50 stands for zero in the data rows.
Here are some points:
tensor([33., 35., 48., 74., 57., 49., 64., 61., 77., 71., 48., 60., 38., 38., 43., 42.])
tensor([62., 56., 26., 36., 61., 30., 31., 59., 32., 62., 56., 45., 99., 37., 78., 32.])
tensor([42., 62., 54., 54., 43., 58., 37., 48., 50., 40., 51., 49., 43., 64., 46., 57.])
tensor([63., 36., 47., 63., 26., 48., 42., 72., 39., 61., 41., 53., 46., 52., 39., 59.])
tensor([63., 60., 72., 67., 28., 58., 70., 63., 54., 47., 54., 60., 57., 43., 58., 44.])
tensor([35., 54., 61., 48., 50., 52., 56., 46., 48., 52., 53., 58., 63., 39., 52., 48.])
tensor([70., 62., 56., 52., 45., 57., 59., 30., 43., 63., 43., 47., 53., 38., 49., 49.])
tensor([61., 54., 66., 40., 67., 65., 50., 35., 43., 40., 44., 51., 60., 68., 52., 51.])
tensor([65., 46., 50., 55., 52., 37., 19., 57., 25., 50., 50., 40., 92., 36., 67., 45.])
tensor([49., 60., 49., 40., 68., 50., 40., 40., 43., 67., 60., 24., 23., 48., 46., 47.])
tensor([49., 62., 56., 60., 51., 42., 39., 54., 30., 56., 39., 40., 49., 41., 67., 60.])
tensor([55., 37., 40., 63., 55., 45., 42., 38., 50., 41., 49., 52., 69., 48., 50., 58.])
tensor([60., 49., 66., 46., 42., 31., 63., 46., 39., 44., 54., 40., 60., 33., 52., 29.])
tensor([55., 44., 51., 52., 43., 31., 40., 50., 57., 51., 52., 60., 49., 48., 35., 49.])
tensor([53., 50., 49., 61., 45., 31., 51., 50., 35., 57., 62., 50., 58., 38., 46., 52.])
tensor([48., 59., 42., 42., 42., 36., 60., 54., 50., 64., 51., 39., 31., 30., 43., 48.])
tensor([40., 63., 55., 52., 57., 33., 66., 59., 48., 47., 48., 49., 46., 44., 43., 62.])
tensor([47., 52., 41., 49., 55., 69., 67., 40., 51., 56., 39., 50., 59., 56., 77., 45.])
tensor([60., 71., 51., 46., 71., 47., 56., 38., 63., 63., 47., 35., 35., 51., 40., 48.])
Then 12 other points, each followed by its number:
tensor([71., 49., 52., 39., 42., 45., 49., 61., 44., 41., 60., 54., 61., 61., 63., 51.]) 0
tensor([54., 57., 64., 56., 41., 39., 53., 56., 42., 44., 47., 49., 45., 49., 49., 56.]) 1
tensor([54., 50., 48., 56., 40., 54., 59., 54., 32., 40., 69., 60., 59., 63., 50., 42.]) 2
tensor([47., 55., 36., 39., 57., 56., 55., 48., 58., 41., 44., 46., 35., 42., 64., 50.]) 3
tensor([58., 52., 45., 51., 47., 58., 51., 43., 46., 37., 43., 59., 49., 39., 42., 52.]) 4
tensor([35., 46., 55., 55., 41., 63., 41., 49., 52., 42., 45., 52., 54., 55., 58., 56.]) 5
tensor([43., 58., 38., 52., 50., 44., 40., 48., 53., 49., 57., 46., 44., 45., 60., 56.]) 6
tensor([43., 64., 61., 40., 43., 41., 42., 35., 28., 31., 49., 32., 52., 54., 74., 66.]) 7
tensor([33., 54., 38., 53., 70., 60., 33., 60., 57., 66., 57., 41., 25., 54., 15., 55.]) 8
tensor([54., 51., 30., 53., 58., 53., 71., 76., 54., 46., 59., 66., 37., 46., 43., 41.]) 9
tensor([45., 34., 46., 43., 50., 44., 46., 45., 52., 48., 52., 60., 36., 53., 42., 39.]) 10
tensor([42., 57., 65., 64., 57., 51., 73., 49., 51., 58., 53., 56., 47., 44., 56., 51.]) 11
Which two of these numbered points are nearest to each point below, looking only along the 7 directions in which the first points spread most? Their numbers follow each, nearest first.
tensor([36., 41., 49., 44., 39., 48., 70., 46., 56., 34., 63., 57., 31., 53., 48., 62.]) > 11 9
tensor([47., 50., 49., 52., 45., 46., 69., 59., 44., 49., 42., 53., 43., 47., 45., 59.]) > 1 11
tensor([40., 45., 40., 29., 74., 76., 55., 58., 73., 80., 47., 55., 27., 54., 16., 45.]) > 8 10
tensor([71., 57., 49., 47., 52., 46., 45., 37., 47., 48., 43., 49., 75., 52., 52., 54.]) > 0 2
tensor([52., 44., 35., 43., 54., 46., 46., 57., 62., 48., 39., 64., 38., 54., 28., 62.]) > 10 8
tensor([60., 43., 41., 32., 60., 68., 37., 63., 63., 75., 53., 55., 35., 61., 33., 47.]) > 10 8
tensor([45., 42., 46., 42., 53., 57., 59., 37., 58., 53., 63., 53., 46., 30., 48., 39.]) > 9 10
